(in the rows, 128 means zero)
Where one turn sends some rows of the set: a few examples, then the rows asked
K_410: [116 155  92 102 140 162 139 138 132 130 167 117 111 151 100 109 138 100
 116 133 160]
K_914: [120 153  81 101 114 131 122 135 125 144 157 141 101 143  91 112 135  93
 118 145 176]
K_903: [ 96 145  70 124 117 155 125 123 152 139 133 121  79 124  96 152 127 116
 159 103 129]
K_116: [124 163 111 111 139 173 114 144 163 136 152 128 113 158 114 120 113  92
 126 136 150]
K_173: [119 144 103 134 140 136 133 154 120 145 135  99  84 103 133 131 122  92
 137 142 113]
K_168: [121 111 104 135 153 113 117 137 155 158 113 136  99 146 131 111 130  80
 125 129 170]
K_285: [122 145 106 137 132 130 120 155 126 149 127 109  82 104 135 135 114  88
 141 146 114]
K_64: [150 149 112 135 143 114 115 134 131 142 144 131 113 109 138 103 126  83
 114 129 121]
K_797: [ 95 144  66 122 115 151 124 122 148 140 134 123  77 123  95 151 129 117
 158 103 131]
K_316: [111 134  65 138 115 155 127  99 162 139 130 126  94 154 103 127 141 116
 147 103 137]
K_426: [117 107  95 131 155 110 129 135 141 154 121 130 100 143 126 105 143  84
 122 127 174]
K_547: [121 147  98  83 133 124 118 153 167 108 130 130  92 143 107 127 130 100
 100 103 132]
K_164: [121 143  96 135 125 117 122 152 116 152 128 113  79  99 128 133 119  88
 139 149 121]
K_782: [113 135  62 139 108 147 120  98 162 143 127 132  92 154 101 129 137 113
 148 106 141]
K_208: [111 133  61 138 110 148 126  98 158 141 130 128  92 152 101 127 141 115
 147 104 140]
K_157: [128 162  98 112 112 140  99 140 154 150 143 153 102 150 103 124 111  87
 126 149 167]
K_333: [ 97 145  67 123 111 149 121 121 150 141 132 126  77 122  96 152 127 115
 159 104 132]
K_392: [149 149 110 133 146 117 120 132 128 140 147 127 113 109 137 100 131  85
 112 126 121]
K_613: [120 112 110 137 166 128 125 139 159 152 117 126 103 150 136 110 131  82
 125 125 162]
K_430: [149 149 107 133 139 109 115 132 127 143 144 134 111 107 136 101 129  82
 113 130 125]
K_605: [117 141  94 131 131 122 133 151 109 148 136 103  80  98 127 129 127  93
 136 145 120]
K_283: [114 136  66 140 112 153 120 100 166 142 126 129  93 155 105 130 136 115
 148 103 137]
K_149: [117 109 102 132 167 125 136 137 147 149 124 119 104 147 130 104 144  87
 121 122 166]
K_139: [118 144  92  80 130 116 122 152 158 108 132 131  90 141 103 127 137 102
  97 104 137]
K_735: [148 147 106 133 142 110 120 133 123 140 147 128 111 107 135  99 135  84
 112 128 126]
K_549: [121 146  92  82 123 110 113 151 159 113 128 138  88 139 102 128 131  99
  98 108 139]
K_838: [123 148  98  84 126 119 110 153 168 112 125 138  91 142 107 130 126  98
 101 106 135]
K_809: [ 97 146  69 125 113 153 120 124 153 140 132 125  78 124  97 152 124 115
 159 104 130]

K_157 turns into K_914
K_809 turns into K_333
Where do these go?
K_838 turns into K_549
K_782 turns into K_208
K_605 turns into K_173
K_64 turns into K_430
K_168 turns into K_426

Where one turn sends some rows of the set: a few examples, then the rows asked
K_573: [156 136 107 139 120 126  92 117 117 111  89 126  86 105 121 155 136 134
 141 109 128 142 132 139 125]
K_109: [ 98 142 100 150 120 149 116 114 133 114 123 134 130 176 149 109 119 116
 136 126 143 138 129 133 113]
K_883: [139 123  98 133  83 102 123 128  95 114 102 124 117 106 128 143 128 116
 102 106 124 141 108 105 142]
K_71: [154 116 113 143 114 124  90 116 130 114  83 118  90 102 120 150 137 123
 142 110 132 151 132 144 126]
K_695: [ 95 148 125 122 135 139 105 132 127 116 106 132 140 166 155 125 118  95
 130 110 135 127 119 113 117]
K_959: [114 143 108 143 105 142 102 120 169 132 122 112 125 151 107 127 134 107
 128 117 133 122 120 154 112]
K_209: [105 143 136 112 114 154 118 129 123 108 119 120 141 155 139 121 113  87
 129 115 149 130 114 101 118]
K_639: [118 127 104 137 118 168 122 122 140 118 131 131 136 166 137 116 116 108
 136 143 141 141 120 137  98]
K_867: [112 147 121 111  98 120  93 119 146 119 119 119 155 146 123 131 146 105
 140 108 126 138 104 116 129]
K_147: [123  93 103 119 116 139 146 143 105 114 116 119 120  99 168 117 122  98
 105 112 152 134  97 125 135]
K_840: [155 120  95 141 118 129  93 109 116 127  93 113  90 106 115 158 131 121
 138 110 127 135 130 145 131]
K_926: [142  92  98 138 136 159 128 126 124 131 118 127  80 119 148 132 137 124
 150 127 159 131 100 146 134]
K_460: [121  88 107 126 118 125 143 153 105  99 120 123 117 104 159 113 113  93
 116 112 148 145  95 136 124]
K_951: [119 102 100 126 121 130 148 154 110 101 127 129 114 101 165 109 123 109
 109 111 150 136  91 139 128]
K_416: [139 108 105 133 139 150 123 135 129 117 117 127  75 111 152 128 145 127
 157 116 159 131 101 158 124]
K_246: [135 131 104 136  94 104 122 138  98  96 103 135 117 102 129 136 117 122
  94 105 122 145 116 112 134]
K_434: [135 115 116 139  90  99 116 136 104  98 101 133 113 107 119 139 117 116
 105 106 128 152 109 105 142]
K_276: [ 83 146 102 145 107 137  96 120 152 123 124 115 132 149 129 128 140 116
 125 120 145 130 134 153 109]
K_892: [141  93 108 143 125 145 130 136 131 119 112 124  72 121 148 124 140 117
 158 121 160 140  99 154 120]
K_739: [ 86 149 120 121 111 119  91 136 143 127 117 131 141 155 135 144 151 115
 132 119 135 131 107 119 119]

K_416 turns into K_951
K_695 turns into K_739
K_147 turns into K_883
Where do these go?
K_867 turns into K_959
K_892 turns into K_460

